(in the rows, 128 means zero)
Z: rows in several groups, each row roughly a mix of its group's directions
Z (101 x 10)
[[100 133 132 135 138 116 203  76 143 144]
 [144 126 176 151 174  71 122  98 128 105]
 [128  73 135 128  78 191 138 115 138 120]
 [122 204 106 119 171 135 153 111 131 101]
 [119  83 102 177 168 100 126  81 141 126]
 [107  66 106 135 141 114 115 124 182  87]
 [ 78  93 111  97 168 140 166 104  97 145]
 [142 100 183 123 136 138 198 123 148 108]
 [125 100 193 163 137 160  93 162 116 124]
 [ 80 149 155 141 133  95 152 175  93  92]
 [137 140 138 152 124 134  44 140 165 149]
 [ 88  73 108 142 154 171 139 163 157 122]
 [124 166 135  96 161 125 140  49 123 127]
 [155 134 175 104 125 111 137 136  76 185]
 [184 150 112 142 135  87  94 173 108 102]
 [172  65 105 120 114 157 100 100 154 126]
 [114 144 117  92 141 123 150  47 116 100]
 [124 180  66 159 133  83 118 120 117 142]
 [ 93  74 130 169 160 146 139  94 165 124]
 [107 117 176 140 154 132 198 107 142 155]
 [164 108 179 146 120 138 198 143 136 120]
 [121 127  95 119  75 153  71 115  85 139]
 [142 127 135 112 196  84  96 116 153 160]
 [109 110 112 136 172  92 165  83 154  88]
 [107  91 127 138 148 107 175 143  67  95]
 [154 168 165 127 121 136 116 158  71 173]
 [145  66  94 138 133 153  95 106 177 124]
 [109 151 113 150 183  75 162 101 150 117]
 [179 163 130 141 115 121 152 111 177 178]
 [104  87 125 123 103 154 126  74 103 181]
 [137 103 100 130  95 169  70 155 141  89]
 [124  85 125 178  90 108 102 163 154  95]
 [112 170  96 156 158 137  93 121 186 150]
 [104 181 161 123 108 105 140 132  68 156]
 [122 133 164 154 185 143 109 110 188 139]
 [157 108 160  87 173 143 148  77 119 154]
 [100 139 163 103 161 115 160 147 128 196]
 [114 155  64 179 135 118  86 144 140 122]
 [130 109 195 132 117 155  70 113 122 104]
 [ 70  81  70 139 133 138 141 124 123 104]
 [150 114 158 144 183 111 169 107 180 126]
 [ 73 108 137 133 144 143 165  72 144 162]
 [120  64 149 139 163 116 156  95 119  84]
 [148 129 114 163  89 130 116 194 168 150]
 [153 163 119 167 146 112 149 135 199 107]
 [136 164 131 100  62 167 122 105  90 128]
 [155  68 151 101 104 139 163  88 127  99]
 [158 129 151 133 172  82 168 133 148  79]
 [154 155 175 145 159 112 116 163  90 173]
 [170 119 158 115 126 132 137  56 102 161]
 [104  90  75  89 126 106 153  98 110  93]
 [134 167 152 162 121 180 119 149 175 163]
 [ 93  86 176 111 156 142 160  86 138 152]
 [115 132 148  50  90 162 109 125 111 132]
 [113 109 106  84  71 169 108 111 100 106]
 [131 157 127 176 119 151  99 191 121 164]
 [109 150 133 112  92 138  76 120  62 146]
 [121  91 147 152  86 199 132 144 135 150]
 [111  76  90 128  89 157 112 176 152 119]
 [101  81 136 169 146 120 165 131 134  70]
 [193 147 167 135 111 127  87 109 153 157]
 [151 100 113 110 106  60  91 109 146  96]
 [151 106 171 106 155 113 166 130 155  69]
 [ 72 187  94 109 145 108 141 102 145 137]
 [101 141 135 129  94 189  97 165 122 170]
 [136 106 115  98  70 164  85 123  93 150]
 [119 156 127  85 140 139 166 111 108 198]
 [153 178 126 102 141  98  92 182 122  98]
 [147 119 127 135 153  50 121  98 160 101]
 [158 111 132 174 137 134 146 165 166  70]
 [116 141 152 131 150 113 160  95 136 206]
 [162 171 135 108 140  64 132 103  91 145]
 [125 177 138 130 156 125 186 104  78 141]
 [106 124  78 153 163 135 149 113 192 143]
 [118  90 146 179 175  95 154 157 139 105]
 [143 163 155 115  74 163 114 131  73 141]
 [120 108 104 113 119 142 106 171 110  52]
 [112 127  94 154  80 140  60 129 132 156]
 [145  59  97 117 140 159 115  90 135  96]
 [119  54 131 126 171 137 135  93 128  92]
 [132 139 162 104 104 132 125  94  52 105]
 [180  94 169 130 135 121 116 151 186 145]
 [142  97 129 120 107 145  84 114 145 203]
 [108  84  96 108 169 148 164  97 117  87]
 [115 149 106  87 116 143 165 100  60 131]
 [153 144 117 146 176  73 131 141 148  76]
 [115  94 161 185 136 157 121 163 168 107]
 [113 194 143 121 169 113 159 157 124  90]
 [105 143 110 106  88 149  80 132  89 178]
 [146 170 173 156 120 166 118 166 115 171]
 [135 122 145 141  95 168 102 196 108 159]
 [135  65 130 135 128 141 153  92 160  76]
 [ 94 141 178  70 149 126 162 103 126 151]
 [143 146 148  68 103 123 102 133  76 165]
 [149  87 109 144 157 128 167 124 195 109]
 [153 116 175 170 156  95 139 127 184 120]
 [130 140 143 112 165 109 146 148 172  58]
 [151 157 137 140  99 138  55 108 132 169]
 [126 101 109 152  64 135  69 120 113 148]
 [163 199 130 126 168 134 124 119 171 118]
 [126 167 153 120 111 203 107 126 127 165]]
one row of each group, then the others: which group is each in?
[121 171 165 142 157 133 162 184 161 113]
<113>
[105 124  80 106 185 134 144 121 171 163]
<83>
[145 101 181 128 186 123 100 136 163 102]
<26>

[110 134 149 161 176 168 130 126 190 144]
<83>
[159 129  73 157 118 115  86 150 138  77]
<113>
[144 100 160 150 120 129  86 199 114 147]
<83>
[128  68 115 142 154 116 130  85 158  79]
<113>
[144 184 163 118 118 160 125 128  79 169]
<83>
[146 166 112  72  87 140  97  98 108 155]
<83>
[175 175 140 133  99 103  94 155 139 171]
<83>
[157 172 162 103 142 103 110 112  74 161]
<83>
[121 148 122 113 101 195 125 164 102 172]
<83>
